In the data rows, 128 means zero.
Here are some points:
[118 141 172 180 127  88  86  92  89]
[ 98  99 104 109 131 132 134 131 140]
[112 125 133 167 145 145 127 124 110]
[185 159 144 113 107 105 108 120 105]
[101 116 109 126 165 160 158 165 163]
[106 109 160 187 179 133  94 114  86]
[125 126 119 115 110 107 118 106  97]
[ 92  85  74  85 124 169 196 221 223]
[ 93  83  89 113 169 224 217 204 182]
[161 156 141 124 104  96  80  77  94]
[ 98  87  86 102 136 178 208 227 239]
[194 164 124  93  94 101 104  97 109]
[110 146 122 139 154 142 147 171 153]
[166 160 146 116 113  91  84  87  89]
[ 96  97 118 121 167 197 203 201 198]
[ 99  96 106 116 170 188 193 179 150]
[116 145 194 201 129  83  73  86  84]
[100 110 128 175 203 211 165 162 129]
[ 93  89 101 160 175 175 160 141 125]
[131 120 140 157 171 176 203 174 168]
[138 142 130 128 115 121 106 110 126]
[111 111 144 179 153 127 105  86  92]
[119 117 120 136 108 114 109 111 128]
[204 162 140  90  86  85 102 114 131]
[139 136 138 121  81  70  75  78  91]
[ 99 110 132 160 187 179 152 117 105]
[ 78  85  83  98 133 191 213 234 215]
[114 124 140 163 120 111  92  87  92]
[149 136 127  92  78  75  78  80  91]
[118 146 179 179 140 100  90  79  88]
16 more points follow, each with its number after it:
[159 163 166 151 120 115 118 119 133] 0
[150 182 180 139  79  75  71  77  91] 1
[146 138 164 154 133 133 119 108 105] 2
[115 129 144 167 156 142 115  83  89] 3
[157 143 128 104 104  91  83  85  91] 4
[ 89  82  87  82 119 157 193 222 230] 5
[100 104 115 105 148 182 213 218 197] 6
[156 144 137 146 147 141 157 167 191] 7
[128 137 124 110 101  99 110 113 118] 8
[ 93 110 122 125 164 159 169 174 168] 9
[ 88  95  87  91 130 161 171 186 188] 10
[129 115 141 160 144 134 126 121 119] 11
[144 142 147 138 119 115 104  88  94] 12
[ 86  95  86  98 134 139 151 158 164] 13
[122 134 143 148 105  90  81  79  90] 14
[120 147 137 142 149 183 190 187 193] 15
Which three of these numbered points are nearest to each point below, ignoring the 2 directions in which the first points spread most? Their numbers follow each, nearest first.
[143 176 171 143  79  72  79  75  90] > 1 6 9
[ 88 101 106 126 172 206 232 229 189] > 6 2 12
[ 90  84  83  95 133 179 190 226 240] > 5 14 10
[119 114 121 133 111 113 118 113 125] > 14 8 10
[ 86 111 122 150 183 174 158 121 131] > 3 4 12
[114 114 145 162 125 104  90  76  88] > 14 10 8
[101 100  95 129 159 176 185 156 147] > 3 4 12
[172 210 156  99  94  81  93  90  99] > 15 1 0
[200 211 177 149 117 100  86  82  61] > 15 0 2
[100  97 132 175 150 138 112 102  98] > 14 10 8
[ 99  89  85  84 123 148 173 184 177] > 10 13 14
[114 111 140 159 146 140 117 129 122] > 11 14 8
[168 164 141 116  84  81  85  82  95] > 12 3 11
[146 141 153 180 143 133 141 129 123] > 0 2 7
[110 135 141 134 132 113 110 103  99] > 8 10 9
[ 92  88  86  80 124 149 170 193 183] > 10 13 14
[210 167 137  95  99  94 106  96 126] > 2 0 12
[144 125 106 102  81  91 100 101 108] > 14 8 10
[ 86  85  77  92 121 158 188 217 224] > 5 14 10
[101 107 146 191 183 171 123 103  86] > 3 12 4
[105  97  94 119 124 117 123 124 130] > 13 10 14
[117 125 135 121 154 140 141 148 150] > 9 6 11
[153 173 155 162 137 126 107  93 118] > 15 0 2
[147 121 102  89  89  79  79  83  93] > 13 4 10
[ 94  91 110 143 172 176 148 135 109] > 4 3 12
[ 89  77  78  94 120 170 215 236 237] > 5 14 8
[123 134 126 132 131 143 131 139 126] > 12 8 11
[ 98  87  83  87 117 146 171 185 185] > 10 14 13
[153 131  94  73  71  72  77  76  92] > 13 4 10
[149 128  96  90  85  81  70  79  94] > 13 4 10
[ 97  92  88  91 126 146 170 179 184] > 10 14 13
[111 108 140 152 142 176 180 194 212] > 0 7 1
[ 92  81  80  89 131 146 185 191 193] > 13 10 14
[105 122 147 181 158 133 111  85  85] > 3 12 8
[111 116 155 159 141 116  89  87  96] > 10 14 8
[132 128 121 112  93  96  83  80  90] > 10 14 13
[118 129 168 163 165 117 102  96  94] > 9 11 6
[167 191 157 116  76  68  74  83  92] > 1 6 9
[123 130 146 124 126 130 133 141 137] > 6 9 1
